(in the rows, 128 means zero)
Each path is a new rotation, seen through one point. The rows after it are directions, each followed by how far the rotation turns it, in degrees per step (0 if it stays put).
Each turn is a multiple of 5 degrees from 10 to 175, or 0.
Rotation 1:
[124, 123, 113, 119, 132, 138, 139, 148, 153, 111, 132, 104, 156, 126, 63, 82, 135]
[102, 124, 104, 145, 114, 120, 117, 132, 143, 113, 157, 137, 172, 88, 84, 111, 149]
[131, 158, 83, 127, 134, 119, 115, 146, 178, 105, 134, 164, 150, 106, 108, 107, 129]
[155, 110, 112, 146, 135, 144, 120, 162, 157, 76, 151, 142, 149, 109, 119, 96, 118]
[142, 126, 116, 142, 157, 150, 83, 150, 157, 128, 154, 100, 165, 110, 110, 96, 136]
[123, 136, 114, 135, 137, 143, 133, 140, 159, 113, 113, 105, 157, 124, 69, 79, 139]
[123, 128, 115, 155, 104, 117, 127, 136, 143, 109, 148, 136, 173, 87, 78, 114, 150]
[143, 157, 87, 116, 128, 111, 113, 153, 174, 116, 153, 153, 153, 106, 100, 115, 133]
[141, 105, 103, 126, 139, 142, 124, 163, 156, 80, 159, 141, 143, 116, 110, 92, 113]
[118, 117, 110, 150, 157, 152, 82, 141, 156, 118, 152, 112, 165, 105, 118, 95, 134]
[127, 147, 113, 149, 142, 144, 124, 136, 169, 112, 101, 115, 157, 120, 85, 82, 139]
[151, 130, 125, 162, 104, 123, 132, 144, 145, 102, 141, 129, 170, 93, 80, 112, 147]
[151, 149, 94, 110, 127, 112, 110, 156, 165, 128, 164, 134, 158, 107, 90, 117, 138]
[121, 106, 96, 110, 139, 137, 131, 158, 157, 88, 160, 138, 143, 120, 95, 87, 118]
Speeds:
[119, 110, 129, 109, 142, 138, 121, 134, 122, 135, 144, 108, 125, 139, 124, 118, 123]
80
[127, 133, 128, 113, 111, 112, 142, 127, 121, 139, 136, 123, 132, 127, 101, 135, 137]
65
[130, 119, 131, 125, 124, 134, 154, 133, 127, 105, 115, 132, 117, 139, 118, 114, 119]
140
Rotation 2:
[135, 91, 74, 154, 137, 144, 123, 116, 92, 122, 136, 126, 95, 174, 105, 118, 138]
[129, 94, 93, 119, 138, 131, 88, 136, 97, 140, 110, 168, 73, 150, 125, 140, 126]
[150, 106, 86, 145, 153, 147, 114, 114, 132, 137, 144, 119, 63, 161, 107, 140, 119]
[118, 101, 78, 116, 133, 142, 124, 132, 71, 135, 120, 130, 85, 169, 118, 142, 145]
[140, 114, 79, 102, 151, 139, 102, 141, 133, 146, 117, 151, 66, 145, 105, 139, 113]
[130, 113, 94, 128, 160, 150, 126, 137, 106, 133, 136, 92, 72, 166, 114, 155, 138]
[118, 122, 77, 100, 132, 150, 131, 153, 86, 155, 109, 139, 86, 149, 98, 129, 118]
[132, 117, 87, 109, 178, 136, 102, 164, 139, 130, 121, 113, 79, 145, 104, 142, 126]
[116, 129, 108, 133, 149, 161, 136, 159, 80, 149, 126, 99, 79, 152, 101, 143, 115]
[121, 119, 71, 109, 158, 139, 116, 173, 109, 131, 110, 133, 106, 142, 84, 108, 121]
[120, 115, 123, 142, 175, 143, 95, 178, 108, 132, 120, 109, 78, 138, 108, 146, 115]
[121, 124, 91, 154, 144, 161, 135, 159, 90, 139, 128, 114, 100, 146, 78, 106, 104]
[117, 99, 96, 134, 164, 129, 86, 180, 98, 116, 108, 138, 107, 142, 104, 115, 129]
[132, 113, 123, 173, 156, 153, 102, 156, 110, 140, 131, 126, 73, 136, 98, 126, 93]
Speeds:
[118, 132, 149, 128, 117, 132, 125, 132, 105, 143, 120, 138, 117, 122, 139, 142, 120]
155
[124, 122, 141, 157, 131, 127, 117, 140, 122, 118, 128, 133, 141, 120, 121, 110, 119]
20
Rotation 3:
[131, 97, 138, 149, 99, 102, 110, 163, 172, 119, 115, 115, 116, 94, 138, 169, 142]
[108, 108, 124, 128, 101, 118, 141, 142, 133, 94, 115, 144, 149, 129, 158, 195, 151]
[142, 136, 135, 164, 119, 117, 160, 186, 145, 116, 123, 129, 151, 134, 111, 173, 154]
[118, 105, 142, 141, 125, 167, 136, 157, 182, 124, 136, 107, 136, 119, 145, 173, 154]
[125, 120, 130, 127, 105, 112, 149, 173, 167, 105, 129, 138, 137, 88, 158, 163, 103]
[141, 111, 134, 129, 131, 115, 132, 171, 128, 105, 120, 144, 132, 97, 150, 172, 183]
[152, 108, 151, 168, 115, 113, 133, 140, 167, 131, 106, 134, 142, 133, 136, 190, 141]
[93, 110, 118, 142, 88, 124, 131, 166, 158, 102, 127, 100, 137, 124, 127, 176, 146]
[125, 134, 131, 130, 129, 145, 174, 171, 144, 104, 133, 147, 161, 123, 153, 178, 137]
[153, 119, 147, 152, 133, 130, 137, 188, 170, 129, 130, 120, 126, 93, 131, 154, 155]
[124, 91, 141, 129, 110, 129, 119, 134, 171, 115, 118, 133, 128, 100, 171, 183, 137]
[127, 122, 123, 143, 94, 84, 142, 173, 131, 96, 112, 142, 140, 111, 135, 177, 139]
[130, 116, 138, 152, 131, 143, 146, 157, 142, 118, 122, 126, 149, 142, 130, 186, 185]
[126, 120, 141, 158, 108, 137, 148, 165, 190, 127, 130, 109, 144, 123, 131, 171, 113]
Speeds:
[141, 139, 130, 141, 120, 107, 137, 138, 135, 133, 124, 132, 131, 127, 118, 123, 100]
160
[106, 129, 114, 111, 110, 120, 131, 128, 120, 110, 131, 131, 130, 122, 138, 129, 113]
110
Rotation 4:
[69, 121, 104, 151, 94, 115, 125, 104, 105, 128, 140, 83, 139, 133, 162, 116, 169]
[99, 141, 121, 156, 104, 102, 93, 98, 106, 132, 106, 89, 130, 95, 136, 118, 186]
[76, 125, 97, 127, 69, 109, 113, 118, 134, 132, 122, 95, 106, 117, 143, 124, 177]
[85, 145, 97, 127, 118, 100, 105, 100, 125, 101, 93, 102, 116, 98, 128, 151, 181]
[56, 131, 107, 99, 106, 122, 103, 132, 119, 133, 100, 100, 87, 115, 122, 127, 160]
[50, 132, 94, 118, 144, 118, 124, 104, 106, 99, 112, 98, 121, 125, 138, 145, 159]
[54, 131, 129, 125, 138, 130, 98, 119, 83, 142, 105, 90, 112, 115, 127, 107, 153]
[54, 120, 106, 143, 116, 122, 127, 105, 95, 124, 139, 85, 138, 138, 160, 117, 158]
[88, 137, 128, 159, 118, 112, 95, 99, 89, 139, 110, 86, 138, 102, 139, 108, 176]
[77, 124, 103, 142, 69, 111, 114, 114, 121, 139, 131, 89, 121, 123, 153, 114, 175]
[96, 143, 102, 144, 105, 96, 102, 95, 122, 110, 102, 98, 125, 95, 137, 141, 189]
[70, 132, 104, 109, 84, 114, 101, 128, 130, 135, 102, 102, 89, 108, 126, 127, 171]
[61, 137, 88, 114, 130, 110, 119, 103, 122, 92, 105, 102, 116, 116, 135, 155, 169]
[53, 134, 120, 109, 135, 127, 97, 125, 96, 135, 95, 96, 99, 110, 119, 119, 155]
Speeds:
[107, 127, 127, 109, 154, 138, 132, 134, 120, 121, 122, 131, 120, 134, 120, 134, 114]
45
[118, 120, 111, 126, 119, 127, 147, 126, 138, 115, 146, 128, 135, 145, 143, 138, 125]
155
Rotation 5:
[115, 149, 151, 125, 151, 113, 105, 181, 128, 120, 101, 124, 69, 122, 136, 89, 127]
[112, 132, 155, 126, 150, 149, 116, 134, 150, 111, 86, 115, 69, 112, 155, 90, 124]
[126, 101, 135, 125, 143, 142, 108, 135, 161, 114, 108, 114, 50, 138, 124, 104, 154]
[136, 127, 153, 129, 143, 117, 82, 168, 136, 130, 107, 126, 63, 148, 113, 103, 139]
[127, 155, 165, 106, 145, 130, 95, 158, 137, 105, 83, 122, 77, 123, 143, 102, 122]
[107, 125, 134, 107, 145, 138, 127, 147, 153, 93, 99, 109, 61, 113, 143, 100, 147]
[114, 109, 137, 148, 151, 124, 112, 158, 144, 132, 115, 121, 52, 133, 127, 87, 145]
[137, 131, 169, 135, 147, 137, 83, 143, 142, 134, 89, 126, 69, 142, 132, 99, 121]
[134, 134, 151, 91, 138, 140, 96, 143, 153, 94, 87, 115, 68, 132, 129, 117, 141]
[112, 130, 129, 112, 148, 114, 115, 179, 141, 104, 114, 115, 61, 127, 126, 100, 151]
[110, 135, 155, 146, 156, 128, 110, 158, 135, 132, 100, 124, 66, 119, 148, 80, 122]
[130, 116, 157, 125, 144, 155, 102, 119, 160, 117, 85, 115, 63, 130, 140, 101, 132]
[135, 114, 139, 111, 139, 127, 93, 154, 151, 109, 109, 116, 56, 147, 110, 114, 157]
[123, 147, 153, 120, 147, 109, 94, 183, 128, 119, 103, 126, 70, 132, 128, 99, 131]
Speeds:
[116, 112, 123, 152, 135, 138, 142, 113, 134, 140, 131, 126, 121, 120, 138, 114, 126]
80
[125, 119, 115, 138, 130, 110, 129, 149, 121, 137, 147, 130, 120, 136, 113, 125, 140]
110
Rotation 6:
[96, 141, 129, 142, 121, 147, 128, 167, 161, 141, 141, 163, 142, 164, 111, 105, 67]
[112, 155, 108, 99, 157, 138, 137, 159, 152, 143, 163, 156, 169, 155, 121, 148, 82]
[133, 163, 124, 100, 139, 145, 141, 167, 197, 161, 146, 139, 130, 155, 101, 129, 120]
[115, 125, 108, 118, 116, 170, 121, 168, 184, 140, 168, 130, 116, 127, 110, 139, 79]
[104, 138, 107, 145, 129, 131, 98, 178, 183, 139, 156, 156, 151, 143, 128, 167, 109]
[113, 139, 139, 144, 130, 140, 134, 186, 173, 142, 120, 171, 147, 156, 105, 119, 87]
[127, 130, 102, 104, 147, 147, 142, 166, 143, 156, 152, 159, 156, 151, 115, 140, 62]
[132, 161, 104, 106, 136, 132, 124, 155, 184, 178, 158, 144, 136, 170, 114, 137, 115]
[101, 146, 121, 123, 111, 166, 122, 158, 188, 138, 166, 130, 116, 149, 108, 114, 85]
[94, 146, 110, 126, 140, 146, 112, 170, 174, 117, 168, 151, 161, 132, 125, 164, 95]
[125, 147, 137, 130, 139, 138, 136, 193, 190, 142, 118, 164, 149, 144, 105, 141, 112]
[136, 113, 107, 117, 130, 157, 139, 179, 156, 160, 141, 154, 131, 139, 106, 135, 63]
[125, 141, 89, 125, 130, 126, 106, 157, 168, 179, 162, 152, 142, 168, 126, 150, 100]
[96, 159, 130, 135, 115, 146, 122, 157, 184, 146, 153, 148, 130, 171, 111, 103, 92]
Speeds:
[123, 137, 134, 116, 130, 141, 130, 129, 147, 108, 138, 113, 123, 111, 126, 137, 142]
60
[124, 120, 131, 129, 149, 120, 124, 123, 135, 133, 145, 152, 117, 112, 119, 117, 131]
0
Rotation 7:
[179, 169, 102, 120, 160, 114, 157, 102, 145, 121, 153, 118, 121, 162, 125, 93, 118]
[149, 171, 150, 153, 165, 90, 172, 101, 130, 143, 142, 116, 137, 167, 128, 112, 115]
[141, 167, 102, 127, 182, 123, 169, 124, 160, 152, 132, 116, 144, 162, 101, 104, 119]
[127, 159, 142, 155, 193, 120, 182, 102, 129, 148, 112, 143, 142, 137, 108, 120, 118]
[146, 153, 99, 138, 191, 137, 156, 110, 163, 134, 112, 151, 108, 127, 93, 113, 109]
[168, 149, 145, 154, 171, 123, 168, 79, 126, 116, 115, 157, 113, 117, 104, 109, 113]
[182, 153, 117, 143, 151, 122, 147, 97, 171, 124, 135, 134, 91, 137, 103, 110, 93]
[184, 155, 151, 147, 136, 124, 182, 82, 134, 131, 141, 122, 134, 141, 116, 104, 107]
[159, 162, 118, 142, 149, 128, 172, 111, 174, 156, 146, 112, 121, 158, 128, 126, 87]
[150, 159, 123, 134, 166, 144, 200, 95, 127, 148, 137, 127, 155, 143, 140, 118, 113]
[131, 163, 100, 141, 192, 125, 167, 106, 152, 146, 133, 139, 110, 146, 145, 138, 100]
[156, 161, 104, 127, 192, 126, 171, 90, 115, 115, 128, 153, 128, 131, 131, 104, 131]
[152, 166, 122, 151, 188, 90, 140, 99, 143, 119, 132, 142, 91, 149, 122, 116, 111]
[177, 163, 123, 131, 167, 108, 157, 99, 133, 115, 133, 127, 133, 150, 92, 81, 132]
Speeds:
[143, 118, 133, 131, 106, 149, 138, 119, 138, 131, 130, 129, 123, 115, 133, 137, 110]
35
[133, 126, 144, 128, 125, 132, 143, 116, 102, 121, 125, 132, 149, 120, 129, 119, 141]
170
Rotation 8:
[136, 154, 147, 90, 141, 123, 121, 121, 114, 74, 137, 107, 148, 187, 127, 114, 113]
[103, 166, 135, 94, 112, 115, 128, 113, 100, 65, 142, 123, 121, 150, 162, 128, 108]
[121, 138, 141, 111, 150, 138, 115, 74, 99, 64, 137, 130, 131, 168, 142, 132, 125]
[125, 133, 140, 107, 134, 123, 104, 112, 129, 69, 179, 127, 112, 158, 168, 128, 111]
[111, 125, 172, 110, 120, 165, 103, 114, 98, 64, 155, 134, 128, 148, 137, 123, 121]
[147, 131, 157, 107, 109, 124, 90, 121, 119, 71, 150, 100, 116, 178, 131, 117, 124]
[131, 160, 161, 84, 114, 139, 123, 136, 116, 64, 137, 129, 147, 155, 136, 112, 104]
[109, 155, 139, 101, 124, 117, 124, 109, 85, 75, 132, 98, 125, 181, 133, 124, 122]
[135, 156, 134, 96, 131, 116, 119, 87, 125, 59, 134, 139, 131, 155, 161, 131, 109]
[102, 134, 143, 107, 159, 140, 121, 108, 101, 73, 171, 127, 130, 168, 154, 128, 116]
[123, 126, 154, 117, 105, 135, 93, 99, 112, 61, 156, 130, 102, 145, 158, 134, 124]
[143, 126, 169, 102, 138, 152, 97, 120, 123, 69, 156, 126, 142, 171, 128, 114, 117]
[120, 149, 157, 94, 96, 126, 108, 146, 106, 72, 155, 104, 118, 161, 142, 116, 112]
[133, 155, 156, 96, 117, 137, 119, 102, 99, 63, 112, 119, 144, 167, 124, 119, 120]
Speeds:
[125, 131, 149, 121, 128, 113, 120, 124, 122, 136, 128, 138, 138, 136, 148, 116, 149]
0
[118, 115, 121, 139, 146, 132, 125, 109, 130, 126, 145, 142, 119, 121, 145, 138, 130]
55
Rotation 9:
[149, 153, 112, 113, 126, 122, 87, 125, 145, 189, 160, 109, 120, 85, 82, 133, 130]
[144, 142, 99, 120, 123, 133, 81, 122, 170, 183, 142, 123, 125, 74, 101, 128, 151]
[130, 121, 86, 118, 120, 131, 88, 110, 181, 173, 117, 124, 128, 70, 126, 113, 144]
[115, 108, 81, 110, 116, 119, 103, 99, 178, 167, 105, 111, 123, 81, 133, 99, 114]
[106, 110, 90, 96, 114, 111, 118, 104, 169, 168, 112, 91, 119, 102, 116, 97, 84]
[112, 119, 106, 86, 125, 113, 129, 119, 162, 175, 129, 81, 124, 117, 87, 107, 82]
[135, 125, 116, 89, 143, 116, 130, 135, 156, 190, 144, 84, 135, 114, 72, 120, 106]
[157, 122, 115, 101, 155, 115, 118, 137, 148, 196, 147, 100, 145, 93, 82, 128, 131]
[166, 120, 105, 116, 153, 112, 101, 123, 140, 196, 142, 116, 142, 67, 108, 131, 135]
[153, 126, 96, 125, 130, 110, 85, 105, 138, 185, 134, 125, 124, 58, 127, 123, 119]
[130, 136, 92, 121, 106, 116, 80, 100, 156, 172, 128, 123, 104, 72, 122, 114, 99]
[114, 142, 94, 109, 94, 125, 89, 110, 176, 166, 122, 112, 100, 94, 102, 110, 99]
[112, 132, 94, 96, 106, 131, 106, 123, 190, 168, 116, 96, 115, 115, 88, 105, 117]
[122, 113, 93, 90, 134, 126, 124, 128, 183, 177, 115, 85, 138, 119, 90, 102, 136]
Speeds:
[148, 126, 124, 131, 109, 114, 140, 130, 143, 114, 148, 119, 133, 123, 132, 122, 129]
0
[100, 128, 119, 125, 120, 135, 125, 115, 142, 119, 129, 113, 131, 134, 138, 119, 144]
40
[142, 114, 120, 131, 142, 131, 131, 134, 136, 132, 114, 135, 144, 122, 136, 126, 155]
60
Rotation 10:
[143, 126, 116, 136, 81, 170, 116, 129, 137, 116, 124, 100, 169, 139, 77, 108, 126]
[129, 63, 108, 155, 105, 179, 137, 149, 124, 131, 129, 133, 144, 142, 107, 126, 108]
[156, 110, 93, 138, 90, 153, 115, 128, 141, 90, 114, 103, 153, 132, 76, 126, 121]
[123, 98, 127, 149, 92, 199, 123, 146, 118, 139, 129, 128, 155, 146, 98, 115, 117]
[154, 72, 89, 143, 101, 141, 137, 135, 142, 102, 124, 106, 150, 133, 88, 125, 111]
[132, 125, 116, 150, 91, 198, 103, 137, 126, 114, 113, 126, 152, 142, 88, 131, 124]
[139, 70, 108, 137, 91, 154, 147, 143, 131, 130, 135, 108, 157, 139, 93, 100, 110]
[143, 103, 94, 164, 106, 177, 109, 132, 137, 98, 111, 123, 148, 140, 91, 154, 119]
[136, 104, 122, 124, 75, 173, 130, 142, 122, 124, 129, 113, 154, 138, 83, 88, 118]
[140, 72, 98, 170, 113, 167, 131, 136, 141, 121, 126, 115, 158, 145, 102, 149, 114]
[145, 115, 103, 124, 78, 173, 112, 139, 125, 94, 112, 120, 137, 131, 79, 107, 119]
[130, 86, 120, 160, 101, 176, 136, 138, 134, 146, 138, 108, 175, 149, 99, 125, 118]
[149, 83, 87, 138, 97, 160, 123, 143, 129, 87, 112, 127, 128, 130, 89, 126, 109]
[135, 125, 123, 149, 87, 182, 116, 132, 136, 129, 128, 104, 174, 145, 83, 117, 126]
Speeds:
[118, 122, 129, 130, 130, 150, 122, 139, 114, 127, 122, 152, 108, 128, 138, 132, 123]
170
[117, 133, 148, 123, 119, 140, 134, 132, 120, 153, 139, 126, 139, 133, 129, 108, 129]
140
Rotation 11:
[80, 129, 146, 112, 149, 142, 163, 144, 129, 114, 107, 134, 93, 171, 153, 117, 143]
[108, 150, 148, 124, 152, 160, 151, 128, 117, 132, 111, 162, 97, 171, 159, 122, 154]
[103, 114, 127, 99, 138, 139, 162, 119, 119, 110, 101, 151, 94, 170, 163, 120, 154]
[118, 131, 135, 114, 149, 151, 135, 132, 121, 126, 110, 170, 72, 149, 174, 125, 142]
[128, 123, 119, 112, 129, 146, 157, 110, 131, 106, 115, 150, 73, 175, 163, 128, 132]
[106, 128, 137, 119, 146, 143, 142, 146, 136, 110, 120, 144, 56, 154, 166, 127, 117]
[120, 148, 137, 133, 137, 158, 160, 120, 138, 113, 126, 138, 78, 185, 152, 129, 121]
[83, 128, 146, 118, 148, 141, 161, 146, 135, 107, 114, 126, 83, 170, 152, 120, 129]
[104, 156, 151, 133, 152, 163, 157, 132, 124, 129, 116, 150, 96, 176, 154, 123, 146]
[92, 122, 136, 106, 142, 141, 167, 126, 121, 112, 103, 143, 101, 174, 155, 118, 154]
[110, 137, 143, 115, 152, 153, 139, 133, 115, 130, 106, 170, 84, 154, 169, 121, 153]
[124, 120, 121, 105, 132, 145, 158, 106, 124, 109, 107, 158, 85, 174, 165, 125, 145]
[113, 123, 133, 113, 144, 143, 136, 141, 129, 113, 113, 154, 59, 149, 172, 125, 127]
[129, 139, 130, 126, 132, 154, 154, 114, 137, 112, 127, 146, 70, 179, 159, 131, 123]
Speeds:
[119, 126, 132, 119, 134, 128, 131, 125, 113, 138, 114, 140, 150, 127, 129, 122, 155]
45
[114, 127, 138, 128, 141, 124, 112, 154, 126, 134, 126, 132, 117, 106, 136, 124, 125]
155
Rotation 12:
[127, 66, 159, 94, 119, 126, 141, 150, 148, 125, 136, 88, 142, 133, 156, 130, 161]
[121, 110, 114, 88, 141, 149, 134, 148, 79, 75, 118, 140, 112, 109, 163, 139, 138]
[120, 124, 152, 119, 152, 117, 144, 173, 174, 73, 138, 150, 157, 123, 143, 112, 134]
[132, 134, 188, 50, 137, 130, 142, 132, 109, 118, 123, 117, 130, 132, 122, 125, 119]
[137, 99, 106, 102, 121, 97, 181, 172, 118, 93, 149, 106, 108, 146, 132, 121, 121]
[138, 103, 152, 92, 127, 138, 126, 105, 143, 88, 143, 142, 110, 143, 186, 92, 140]
[93, 108, 144, 101, 129, 136, 134, 159, 122, 82, 105, 84, 157, 146, 136, 137, 164]
[110, 125, 108, 63, 179, 135, 146, 148, 132, 101, 145, 149, 121, 111, 150, 137, 114]
[131, 86, 173, 100, 120, 103, 134, 166, 148, 102, 140, 120, 143, 96, 127, 87, 120]
[155, 114, 167, 79, 119, 136, 167, 144, 98, 108, 130, 130, 109, 139, 153, 163, 154]
[129, 132, 116, 122, 140, 120, 148, 165, 120, 53, 128, 129, 118, 158, 145, 90, 118]
[112, 122, 164, 68, 141, 127, 144, 107, 170, 108, 141, 120, 158, 155, 155, 118, 138]
[93, 96, 123, 69, 130, 120, 136, 158, 99, 104, 122, 81, 106, 119, 120, 124, 133]
[147, 78, 115, 102, 151, 132, 150, 157, 146, 104, 158, 152, 125, 112, 181, 126, 134]
Speeds:
[132, 120, 119, 114, 118, 147, 142, 131, 142, 127, 108, 140, 125, 129, 113, 117, 135]
0
[123, 128, 123, 134, 118, 115, 131, 111, 144, 114, 138, 147, 138, 115, 135, 114, 119]
125
